In the data rows, the value 128 means zero.
Some points, one per row:
[157 182 106 120 137 113 181 169 152 131 121 144 147 117 143 135 111]
[117  98 171  93  98 174 102 121 105 114 150 152  80 175 168 176 159]
[201  61  69  17 242  64 118 198 120 162 128 179 145  91 133  46 160]
[161 138 126 143 167  76 137  20 183 130 137 130 161  84  94 126 126]
[ 87 104 185 211  29 231 125  84  97 104  87 171 127 156 170 181 122]
[196 112 122  96 162  91 212 206 171 140 133 139 179 123  76 105 140]
[ 45 125 175 120 129 196  95  72  74 123 145 141  79 131 186 150 138]
[108 136  75 113 162 133 135  93 124 112 133 201 114 145 162 171 156]
[ 79  95 143 116  92  92 129 130 122 145  99 144  58 116 158 173 131]
[124 103 105 110 101  88 108 126 120 134 138  71 156 108  58 131 186]
[ 91 131 146 171  76 220 100   0 115 132  90 132 109 201 202 161 111]
[164 131 128 166 175 135 139 106 110 165 147  67 131 107 123 201 139]
[206 134  76 119 142  84 156 187 164 104 118  77 142 105  65 126  28]
[103 185 150 123 167 145 157  99 114 119 139  49 165  84 130   0  29]
[143 142 123 157 177 139 106 127 101 127 161 114 151 163 157 110  84]
[170  99  81 119 126 118 197  47  98 119  99 143 183 150 106  78 129]
[198 146 141 139 203  88  84 170 146 155 126  60 141  63 109 143  62]
[134 110  85  69 184  54 181 183 165 130  89 121 177 136  40  66 114]
[  4 131 177 164  83 120 132  57  93 116 139 108 102 100 200 157 114]
[201 121 107 150 114 119 151 146 130 115 141  87 129 132 152 154 148]
[252 130 101  66 169  79 142 135 175 142 115 135 164 120  94  99 127]
[113  99 153 134 103 139 116 126 123 140 138 193 115 137 149  92  93]
[ 86 172 150  93 112 124  95 127  97 146 142 145  81 108 163 131 160]
[ 45 113 132  67  89 176 122  62 137  99 133 192  74 153 146 177 163]
[161 126 139 123 100 122 169 146 163  99  96 116 189 116  66 100 140]
[ 79 108 127 105 125 167 113  40 102 129 145 173 130 165 226 154 106]
Here are 12 more points, each followed by its number:
[186  96  86  80  56 105 113 105 150 114 120 146 139 143  96  83 190] 0
[ 44 155 185 137 128 174 122  47  91 120 132 129  46 152 159 154  88] 1
[195 115  66  90 117  75 183 121 115 135  84 123 183 157  69  76 176] 2
[161 122 110  80  69  70 116 170 151 132 117   8 164 112  91 106 195] 3
[193 109  76  79 173  96 171 188 178 150  79  97 119 128  61  62 130] 4
[192 100 145 117 128  96 114 173 134 132  68 101 172 149  30  19 173] 5
[180 153 136 167 133  92 101 161 112 131 157 151 118 134 168 228 113] 6
[ 52 133 170 163 117 186  94  16 108 132 125 148  56 183 225 133  98] 7
[143 158  62 177 167  96 133 195 119 158  69  92 179  86 145 149 106] 8
[ 50 135 148 145  86 155 104  87  86 153  92 191   0 158 119 121 169] 9
[154 118 102 140 143 119 152 202 159 107 129 133 120 138  22 111 131] 10
[175 180  76 186 161 156  79 124 129 147 156 116 113 119 186 148  78] 11
Which of these numbered points is nearest to each point below, looking only along the 7 directions in which the first points spread most? Its number follows each.
[134 144 119 197 154 184 137  83 132 100 158  82 165  81 158 209  36] > 11
[ 77 131 191 121   0 178 104  85  75 115 141 151 154 115 136 126 193] > 9
[143 125 137 169 135  43  89 181 138 107  95  16 184  90  62 113 200] > 3
[196 175 112 148 118 131 135 182 172 122 151  75 133  88 127 146 127] > 8
[ 54 181 127 165 127 168 131  82 118 129 138 113 107 136 196 171 102] > 1
[123 226 144 141 181 149  62 137 132 165 173  48 167  85 173 155  72] > 11
[174 123 112 130 171 160 138 192 138 100 108  89 185 121  55  86 154] > 5
[ 69 172 138 155 103 179 122  71  82 145 147 205  59 171 203 163 113] > 7
[123 199 148 167 105 150  85 168 140 120 152 129  81 155 161 186 162] > 6
[176 135 131 130 142 109 140 106 142 217 147 119 174  65 128 158  51] > 8
[ 35  93 157  85 113 133 108 143  32 112 165 115  58 121 138 182 127] > 9
[162 132  96 150  99 173 114 100 123 119 158  95 129  86 163 162  78] > 11
[ 80  96 148 147 191  94 100 155  92 159 120 133  80 190 160 104  71] > 11
[206 159 151  61 133 120 162 154 136 155  72 107 188  78  70  50 167] > 5
